Each row is where one point has got to under a steady rotation. How many ticks took it there?
The counts run from 0 to 154.
[-1.20  0.53 -1.13  1.55 -0.51 -1.22  1.69 -0.81  0.01 -3.36  0.21  3.09
 -0.71 -2.99 -0.52 -0.60 -0.92 -1.07  1.17  1.24 -1.37  1.79 -0.15  2.67
  1.84 -1.91 -2.36  2.73 -1.73  2.35 -5.73  1.33 -0.68  0.14 -1.97 -1.46
 -0.74 -1.69 -0.23 -0.74 -1.18 -0.74  1.81  1.59 -2.25  3.29 -0.51  0.28
  0.00 -3.32  0.90 -0.83]	129
[-1.04 -0.30 -0.64  1.15 -3.20  1.95  2.20 -1.61 -1.68  1.37 -2.56  1.69
  3.26  1.01  0.54 -2.56  1.34 -2.48 -1.22  0.06 -2.74 -0.33 -2.03 -0.05
 -0.91  0.78  0.29 -3.29 -4.53 -0.72  2.53  0.19  2.51 -0.39  0.84  0.97
  0.45  2.53  2.13 -0.84  2.24 -0.99  1.27  3.13  1.39  2.16  0.24 -1.23
 -1.35 -0.24  1.93  1.34]	96
[-0.44 -0.93  1.16  3.45  0.93 -0.31  0.47  3.06  1.02  0.99  0.19 -2.19
  1.44 -0.68 -1.58  0.70 -1.98  1.04  0.95  0.25  0.42 -2.15 -0.66 -0.92
  4.89  1.46 -1.08 -0.80  1.95  1.66 -1.40  2.62 -0.50  1.76 -1.18 -2.30
  0.07  0.13 -3.60  1.59 -0.26  0.28  0.66 -1.48 -0.54 -2.16 -0.27 -1.67
  0.44 -3.77  1.12 -1.36]	135
[ 0.19 -0.16  1.62  1.63 -2.29  0.38  1.81 -0.55 -0.51  2.89 -1.80  0.16
 -0.71  1.12  2.06 -0.89  0.09  0.41 -0.74 -0.06 -0.55  1.64 -2.72  1.60
  1.16 -0.73  0.70 -3.00 -2.43 -1.42  1.50 -1.25  2.18 -0.25  0.15  1.07
  1.74  0.61  3.51  1.58  2.24  1.88  1.38  3.76  1.17 -0.32  0.20 -1.25
  0.08 -1.76  3.18  2.35]	99
[ 0.30  1.20 -0.23 -3.62 -2.07 -4.07  0.50  1.72 -1.04 -0.58 -1.97  0.29
  0.11  0.95  0.51  2.18  1.83 -2.03  0.33 -0.49 -2.39 -1.83  0.75  1.10
 -0.46  0.10 -1.30  3.42  0.75  2.01  0.60 -0.71  1.23  2.26 -0.30 -0.95
  0.57  0.54  2.74 -2.16 -2.94  0.06 -0.11 -3.14  0.64  0.00  0.61  4.55
  1.88  2.41  2.46  1.94]	56
[ 0.11  2.38  1.79  1.44  2.43 -1.98  2.29 -2.24  1.28 -0.03  1.37  1.02
 -1.55  0.12  0.52  0.38 -2.24  0.18  2.17  0.83  3.70 -0.80  0.12  2.08
  1.29 -2.02 -2.10  0.67  2.95 -0.98 -4.76  0.17 -2.22  0.37  0.26  0.41
 -0.11  0.31  0.15  1.94 -0.76  0.63  0.95  3.11 -1.14 -0.83  0.38  0.88
 -0.68 -3.24  0.92 -0.72]	11
[-0.44  1.91  1.51  4.20  2.41 -0.38  1.28  0.21  0.87 -0.89 -0.44 -1.69
  1.97  0.66 -0.98  0.87 -3.54 -0.80  1.63 -1.22  4.12 -2.98 -0.79 -2.69
  2.21  0.71 -1.22 -0.06  1.49 -0.32 -0.43  3.78  0.69  0.25  0.96 -0.59
  0.06 -0.22 -2.56 -1.75 -1.57 -2.37  1.17  0.69 -1.47  3.15 -0.92 -1.53
 -0.04 -3.43 -1.52 -0.40]	18
[-1.22 -0.84  0.45  3.34 -0.17  1.21 -0.65  1.88  1.96  1.56  1.07 -2.32
  2.35 -3.71 -2.45  0.34 -0.46  1.25 -0.36  0.76 -0.65 -0.65 -0.42 -0.87
  3.51 -0.34 -1.91  0.21  1.19  2.49 -1.62  3.34 -0.81  2.60  0.21 -3.31
  0.03 -2.60 -1.44 -1.34 -2.28  1.88  0.69 -0.67 -0.05 -1.64  0.71 -0.76
  2.21 -0.44  0.81 -0.63]	134
[-0.57  2.34 -1.58  2.39  1.22 -0.14  0.55 -0.12  1.36 -1.42  1.31  3.15
  1.25 -1.89 -0.56 -1.05 -0.24 -0.09 -2.09  1.44 -3.88  0.14  0.23 -0.67
  1.30 -1.15 -0.95  0.78 -0.84 -0.65 -3.87 -0.54 -0.92  0.95 -3.22  0.24
 -2.57 -0.36 -3.69  0.86  1.11 -2.82  1.31  0.16 -0.56 -1.89 -0.79  0.79
 -0.77 -1.46 -0.82 -2.10]	140
[-0.98  0.75 -1.52  0.46  1.33 -0.50 -0.21  1.59  2.43  0.25  1.01 -0.14
  2.44  0.26 -0.87  3.06  0.33  2.63 -1.88  0.75 -2.65 -3.11 -0.39 -3.02
 -0.18 -1.32 -2.73  0.31 -0.04  0.38 -3.97 -1.14  2.17  3.55  1.04  0.78
  0.32  0.32 -1.42 -1.14  0.90 -0.80  1.02 -0.84 -0.52 -3.63 -0.50  3.07
  3.16  2.04 -2.47  0.10]	148
[ 1.91  0.34 -0.12 -1.49 -3.54  0.92  0.01 -2.15 -4.55  1.89 -2.71  1.32
  1.13 -2.65  0.51 -2.78  1.61  1.86  0.36  0.25  0.00 -1.25  2.76 -0.84
 -3.67 -3.08  2.40 -0.55 -0.28 -0.17 -1.37  1.53  1.51 -2.06 -0.22 -0.11
  0.34 -0.22  1.88 -0.77  3.70  1.89  1.03  2.71  1.28  1.31  0.85 -0.03
  0.73 -2.74 -1.19  2.59]	89
[-0.10 -0.37 -0.30 -3.69 -0.61  0.09 -2.26  2.38  1.42 -0.79 -0.22 -1.29
  0.82  2.02  0.56  3.81  1.00 -0.94  2.44 -0.92 -3.09 -0.36 -0.42  0.78
 -0.62  1.80 -0.51  0.74  1.04  1.98  2.20 -0.20 -0.48  2.33  2.31 -1.49
 -0.35 -0.31  1.14 -2.45 -3.19 -0.03 -1.44 -2.76  2.26  0.07  0.05  2.41
  1.76  2.29  0.41  0.15]	57
[-0.72 -1.51  1.25  1.76 -0.66 -0.17  1.42 -2.75 -0.63 -1.91 -0.65  0.86
  0.18  0.54  2.31 -2.16  1.59 -0.89 -2.03  0.23 -0.35  1.20 -2.31  2.19
 -1.72 -0.09 -1.02 -1.48 -3.64  2.72 -2.37 -0.44  1.03 -0.05  2.64  2.83
  2.63  1.54  0.87  0.39  0.04 -0.11  2.00  2.16 -0.41  1.49 -0.63 -1.20
 -1.01  1.66  2.39 -2.03]	107
[-0.45 -1.09 -0.10 -1.38 -1.75  1.44 -1.63 -1.05 -2.59  3.58 -0.88 -0.10
  0.72 -3.71 -1.41 -2.23  0.41  2.49  0.52  0.50  0.55 -0.04  1.83 -0.24
 -2.64 -2.65  4.00 -1.71  0.68 -0.21 -0.41  0.02  0.95 -2.46 -0.34 -0.37
  0.51 -0.62  1.57 -2.18  1.58  3.96 -2.57  0.98  1.27  0.63  1.61  0.24
  1.76 -0.49 -1.54  1.92]	90
[ 0.27  1.82  0.96  3.80  0.80 -0.87  2.08 -0.95  2.96  0.49  0.76 -0.18
 -0.77  0.74  0.71  1.42 -1.26 -0.42  0.49 -1.88  4.51  0.70 -2.49  2.04
  2.01 -0.64 -2.79 -1.43  1.79 -0.23 -0.38  1.02 -0.09  0.73  1.10  1.10
  1.73  0.46  0.49  2.67 -3.36 -0.97  1.93  4.09 -1.36 -2.01  0.42 -1.83
 -0.77 -1.61  0.89 -2.28]	7
[-0.94  2.20 -1.89 -0.10  1.23  0.90  0.41 -2.61 -0.34 -2.40 -1.61  2.20
  3.59 -1.94 -2.14  0.27 -0.37  0.25 -2.71  2.21 -2.07  1.11 -1.38 -2.47
  1.94 -0.47  1.40  1.53 -1.98 -0.02 -1.40  1.65  0.42  0.52 -0.35 -1.95
 -1.46 -1.09 -4.23 -2.55  1.23 -3.64  1.23  1.37 -0.69  3.46 -0.80  2.02
 -1.39 -1.27  0.70  0.45]	27
[ 0.82  0.60 -0.37 -1.48 -2.90 -1.94 -1.03  2.57 -1.28 -1.04 -2.29  2.55
 -3.47  1.00  0.61 -2.43  1.44  0.15  1.33 -2.02 -3.30  1.50  2.13  2.81
 -0.99  0.29  2.01  4.07  0.83  1.68  2.03  0.86 -0.57 -0.20 -2.26  0.14
 -0.85 -0.60 -0.71 -0.61 -2.38  0.23  2.09  0.34  0.86  0.81 -0.41  0.48
 -1.92 -1.00  0.56 -2.03]	63
[-0.86  0.64  1.29  0.13  2.53 -1.31 -0.90 -0.49  0.43 -0.88 -0.04 -2.08
 -1.35  3.79  0.91  0.42 -0.96  2.34 -2.12  1.38  0.92  1.17 -1.31 -1.33
  0.60  2.10  2.82  1.82 -0.36  1.92 -1.07 -0.58  0.38  0.54 -2.71  1.84
  0.14 -1.06 -5.56  0.60  0.50 -2.86  0.61 -2.38 -1.56  1.63 -1.24 -1.67
 -0.54  0.70  1.94 -0.82]	40
[-0.39  3.61  0.78 -2.82  1.46 -2.01 -0.75  1.78 -1.75  0.66  0.91  0.81
 -2.56  3.29  1.30 -0.21 -0.89 -1.58 -0.94  0.02 -2.03 -2.70  1.01 -0.16
 -1.84  1.12 -1.52  0.77 -0.21 -1.01  0.45 -4.71  0.02  3.86 -2.11  0.98
 -0.01  2.25 -0.20  0.98  1.47 -2.87  0.22 -2.05  1.24 -1.25 -1.20  1.25
 -1.20  0.18  1.37 -0.34]	48
[-0.06  1.27 -1.04  0.73 -4.23 -2.60  0.58 -0.38 -0.81  0.75  1.58  1.78
  1.58 -1.67  1.38 -2.81  2.46  2.44  0.08 -3.17 -1.51 -1.73  1.51  0.62
 -1.93 -1.49  1.67  2.52  1.01 -1.76 -0.79  1.89 -0.59 -3.40  0.52  1.81
 -1.13  1.68 -0.85 -0.94  1.94  0.29  0.29  0.35 -0.32 -4.24  1.85  3.28
  2.28  0.98 -1.56  1.69]	78
[ 1.20  0.47  1.96  3.72 -0.22  1.65 -3.17 -0.26 -0.05  0.29  1.59 -1.29
 -0.74 -2.33  0.94  1.80 -0.09 -1.65 -0.90  0.57  0.91  1.20  0.42  1.90
 -1.65 -2.27 -1.10 -4.53  2.97  1.43 -2.61 -0.18  0.55  1.71  1.36  0.13
  2.98 -0.47  3.62  0.47  0.03  1.98  0.08  0.77  1.52 -2.08 -0.36 -1.78
 -0.71  0.77  1.25  0.48]	112
[-1.14 -0.20 -0.89  3.42  0.14 -0.85  1.31  1.31  1.39 -2.13  2.84 -1.60
  0.19 -1.60 -1.09  1.02 -1.85  0.20  0.60  0.26 -1.01  1.68 -1.59  0.20
  3.64  2.25  0.92  0.73 -0.04  2.08 -1.75  3.26 -0.10 -1.24 -0.31 -2.01
 -1.12 -1.53 -2.47 -1.48 -2.88 -0.02 -0.81 -1.43 -1.31  3.05 -0.46 -3.00
  1.28 -3.75  0.67 -1.16]	131
[-1.70 -3.17 -1.58 -1.70  0.47  3.09 -0.20 -2.86 -2.24  2.31 -0.40 -1.33
  2.09 -2.44 -1.59 -1.38 -0.80 -0.77 -1.60  0.71 -0.02 -0.38 -2.14 -0.75
 -0.74  0.16  1.99 -4.17 -2.51  0.96  1.58 -0.05  0.97 -2.40  2.40 -1.26
  1.59  0.17  0.02 -2.17  1.02  2.44 -2.36  2.04  1.90  3.92  1.86  0.02
  0.04  0.19 -0.20  0.01]	94
[-1.78  1.03  1.87  0.50 -0.97 -3.28  0.45 -0.21  1.35  1.24 -0.02  3.15
  0.35 -0.94  0.86 -0.56  0.15 -1.13  1.23  4.12  1.46  2.21 -0.12  2.73
  1.88  0.17  0.43 -2.54  0.73 -0.10 -2.89  0.46 -2.62 -1.25 -0.09 -0.14
 -0.15  3.04 -0.36  2.06 -0.88  2.21 -2.84  0.42  0.75 -0.26  1.37 -2.14
 -3.80 -2.69  3.12 -0.27]	0
[ 0.16  2.24  1.04  4.59 -0.58 -2.27  3.56 -0.67 -0.66 -1.40 -0.78 -2.08
 -1.13 -1.64  0.96  0.90 -2.06 -3.14 -0.68 -1.42  2.81 -1.98 -1.83  1.62
  0.92 -0.16 -3.76 -1.22 -1.12  0.10 -1.28  1.06 -0.91  1.95 -0.51  1.16
  1.13  0.74  2.93 -0.95 -2.31 -0.87  1.06 -0.32  0.27  2.83  0.22 -2.05
  1.46 -1.79  1.55  1.27]	121
[-0.82 -0.49  2.93 -1.41  1.21  0.17  0.53  0.35  2.31  1.87 -1.47 -2.34
 -1.97  2.30 -1.33 -0.11 -2.79  0.91 -1.42 -0.05 -0.21 -1.66 -1.46 -1.69
  4.23  0.88 -0.30  0.31 -1.00  0.78 -2.38 -1.35  2.01  3.12 -2.04 -2.37
  2.11 -1.46 -1.43  1.27  1.14  0.34  1.38  2.61 -2.05 -0.55  1.46  1.71
  0.47 -1.11  3.45 -1.29]	33
[ 1.85  1.40  2.56  2.60 -0.76  0.46  0.06 -1.49 -1.49 -1.38 -0.98  0.05
  1.03  0.01  3.24 -0.76  1.45 -0.20 -0.47  1.09  0.60  1.26 -0.17  1.64
 -2.27 -1.37 -2.75 -2.89  1.55  1.94 -2.35  0.71  0.45  1.38  1.89  2.68
  2.45 -0.53  1.62  1.47 -0.18 -0.56  2.37  1.21  0.12 -1.07 -0.33 -2.11
 -0.96  1.34  1.76 -0.46]	111
[-0.51  0.54  1.21  0.29  1.22 -2.98  3.08  0.63  1.26  2.18 -2.16 -0.40
  0.16  0.00 -0.56 -0.26 -0.42  1.07 -2.64 -0.63  0.82 -3.37 -1.21 -3.45
  0.95 -0.47 -2.34  2.19 -1.90 -0.46 -4.57 -0.46  2.21  2.97 -0.40  1.45
  0.22  1.18 -1.45  1.06 -1.19 -0.87  1.62  0.91 -2.06 -3.06  1.43  1.98
  2.67  0.18 -0.20  0.85]	147
[ 2.08  3.76 -0.30  3.43  0.04 -0.31 -0.84 -0.12  2.99 -0.17  1.56  2.49
  3.53 -1.51  1.87  2.63  1.01  0.90  0.46  0.02  1.67  0.63  0.39  1.06
  0.18 -2.83 -2.34 -1.94  4.45 -0.16 -2.78  2.27 -0.52  0.45  2.43  0.30
  0.25 -1.25  0.59  0.52 -1.01 -0.21  0.78  2.41 -1.24 -2.11 -0.69  0.92
 -0.13 -0.12 -1.03  0.71]	9
[-1.86  1.88 -2.09 -0.71  4.07  1.26 -2.02  1.78  0.80  0.52  1.56  1.58
 -1.18  1.71 -1.70  1.67 -2.21  1.52 -2.31 -1.21 -1.69  1.09  0.73 -3.06
 -0.89 -1.41 -0.13  0.99 -0.09  0.87 -3.12 -1.67  1.83  2.95 -0.73  1.24
 -0.81 -0.31 -1.03 -3.00  0.85 -1.02  0.60 -1.04  0.14  0.02 -2.46  1.57
  2.85  1.53 -3.08 -0.79]	152
[ 0.95  1.14  0.50 -1.73  1.77  1.00 -2.87  0.67 -0.47  1.07  0.59 -2.80
 -0.94  0.59 -1.43  2.29 -1.31 -0.24 -1.29  1.13 -0.69 -1.71  0.30 -0.95
 -2.86 -0.07 -0.47 -2.07  2.13  1.04 -0.02 -2.77  0.62  4.70 -0.23 -0.82
  1.38 -1.98 -0.85  0.39 -0.59 -0.41 -0.73 -1.75  1.13 -2.59 -0.02  2.40
 -0.41  4.90  0.15 -2.76]	46
[ 0.16  0.59  1.32  2.11  0.03 -1.15  1.01  2.09  1.02  0.30 -1.35 -0.92
  2.15 -0.67 -1.86 -0.32  0.52 -0.39  0.87  2.10 -2.28 -1.95  1.60 -0.99
  2.45 -0.07 -3.51  1.15  0.61 -0.02 -2.53  2.15 -0.15  2.31 -1.25 -2.17
 -0.54 -0.56 -3.46  2.76  0.24 -1.47  1.98  0.19 -0.14 -3.16  1.24 -0.39
 -1.70 -2.65  0.24 -1.75]	136
[ 0.41  0.10 -1.26 -0.15  2.10 -1.29  1.44 -0.48 -0.66 -3.66  1.43  0.25
 -2.36 -2.00 -1.02  1.64 -2.68 -0.84  3.17  0.08  0.21 -0.30 -0.69  1.41
  3.06 -0.18 -1.34  0.97 -0.70  1.24 -4.77  0.22 -2.55 -1.13 -2.27 -2.00
 -2.59 -0.01 -0.99  0.55 -0.96 -0.42 -0.17  1.41  0.03  2.48 -0.38 -1.35
 -1.50 -4.32  1.36 -2.24]	128
[-2.20  2.24 -0.91  3.27  0.69 -2.94  2.13  0.93  1.89  0.33  0.59  0.01
 -1.40 -1.33 -0.89 -1.14 -1.03  1.60 -3.49  0.28 -0.24  0.14 -1.59 -1.86
  2.38  0.77  0.11  3.57 -1.57 -1.33 -2.10  0.39 -1.58  1.39 -4.66  1.58
  0.04  0.51 -4.65  0.99 -0.25 -2.41  0.28 -0.06 -2.59 -0.40 -0.38 -0.96
  2.03 -0.98  0.31 -0.22]	143
[-0.62 -0.89  1.03 -0.47 -2.24 -1.84 -2.65  3.89  0.31  1.16  1.34 -0.75
 -1.12  0.11  0.16 -1.00  0.52  1.17  2.15 -1.85 -1.30  1.33  0.72  2.05
  1.08  2.30  4.77  2.84  2.61  0.27  2.69  2.53 -2.15 -1.19 -0.97 -1.09
 -0.39 -0.28 -1.03 -0.98 -3.06  1.65 -2.62 -2.46  0.51 -0.50  0.48 -1.34
  1.07 -0.60  0.20  0.01]	65
[ 0.15  0.30  0.13  1.01  0.19  2.50 -0.05  0.79  1.09  0.03 -0.78  0.53
  1.38 -3.41 -2.92 -0.34  0.71  0.91 -1.85  2.36 -2.44 -1.96  1.75 -0.44
  2.48 -2.01 -3.38 -0.35  1.92  2.23 -3.09  1.09 -1.57  3.12 -0.49 -3.08
 -1.72 -2.27 -2.23  1.00 -0.09  0.68  1.30  1.87 -0.73 -3.64  0.85  0.11
 -1.35 -1.35 -0.68 -3.48]	137
[ 1.01 -1.42  1.21 -1.81 -0.59  1.16  0.26 -2.00  0.03  2.68  1.28  0.87
 -1.78  0.37  1.60 -0.07 -0.16  1.33  0.23  1.91  0.66  2.65 -1.31  0.91
  1.01  0.28  2.54 -4.20 -0.80  1.04 -2.73 -1.06 -1.01 -2.91  0.85 -0.11
  1.67 -0.52  2.31  2.30  1.36  0.78 -1.65  3.20 -0.05  0.09  1.08 -1.64
 -2.77 -1.71  3.37  1.03]	102
[ 2.19  2.52 -1.87  2.58  0.66  0.38  0.58 -2.75 -1.35 -3.14  1.26 -0.60
  2.48 -2.98  0.34  3.45 -0.18 -2.01 -1.17  0.92  0.82  0.70 -1.91  2.32
 -1.80 -1.24 -1.47 -2.39 -0.34  0.39 -1.15  1.95 -2.10  0.99  3.31  0.66
 -0.58 -1.23 -0.57 -1.75 -1.97 -2.17 -0.15 -0.88 -0.24  2.86  0.15 -1.18
  0.90  1.24 -0.23 -0.16]	119
[ 0.84  1.46 -0.26  1.69 -0.36 -1.78  1.99 -0.41  0.12 -0.91 -1.47  1.10
 -1.03 -2.21  0.51  1.93 -0.79 -2.80  2.85  0.14  0.24 -2.31  0.54  2.74
  2.58 -0.66 -4.19 -0.12  0.66 -0.02 -4.00 -0.59  0.51  2.39 -0.48 -0.95
 -0.16  0.32  3.87  0.48 -0.69  1.05  1.96  2.30 -0.71 -0.22  0.38  1.80
  0.27 -2.38  2.13  0.63]	125
[ 1.59  2.30  1.68  1.23  0.05 -3.01 -0.17 -1.31 -1.86 -2.90 -0.15  1.78
 -0.01 -0.08  2.69 -0.05  0.41 -1.22  1.45  2.86  1.15  0.01  1.52  3.43
 -0.99 -0.73 -1.92 -2.00  1.00 -0.64 -4.30 -1.43 -2.32  1.02  1.24  0.59
  0.48  1.93  1.49  1.77  2.45 -1.03  0.76 -0.57  1.40 -0.56 -0.76 -1.74
 -2.99 -2.75  2.47 -0.53]	114
[-2.51  1.30 -1.00  2.90  2.65 -0.79  1.01  2.65  1.20 -0.53  2.49  0.98
 -1.53 -1.59 -2.19 -1.88 -3.36  0.18 -0.28  1.26 -1.01 -1.93 -0.82 -0.89
  4.53  0.13 -0.45 -1.16 -0.36 -0.97 -2.56 -2.50 -1.34  1.91 -2.75  0.15
 -1.84  0.21 -3.32  2.44  1.09 -1.60  0.23  0.57 -1.20 -2.87 -1.24 -0.70
 -0.66 -3.82  0.93 -2.37]	139
[ 0.60 -1.58 -2.02 -1.06 -0.71 -0.03 -0.24 -0.91  0.21  0.56  2.96  0.00
  2.36 -1.76  0.91  0.74  2.22  3.36  2.20 -1.69 -0.46 -1.91  1.10 -0.63
 -2.20  0.10  1.65  1.26  2.57 -1.31  0.22  2.30 -2.21 -4.81  2.30  1.08
 -0.76  0.40 -0.75 -1.68  0.29  1.41 -1.61  0.01 -0.15 -2.57  2.85  1.59
  2.74  0.99 -2.77  1.19]	79
[ 0.02  3.83 -1.04  2.16 -0.41 -2.42  1.91 -2.97 -2.28 -4.23  1.20  1.42
  2.56 -2.36  2.90  0.73 -0.43 -3.29 -1.29  1.06  0.22  0.01 -1.20  3.15
 -1.46  0.41 -1.65 -1.71 -0.48  0.03 -1.64  1.38 -2.98  0.57  0.87  1.41
 -0.36  2.78 -0.03 -1.00 -0.04 -2.89  0.24 -1.46  0.15  2.43 -0.44 -0.81
 -0.34 -0.69  1.88  1.09]	118
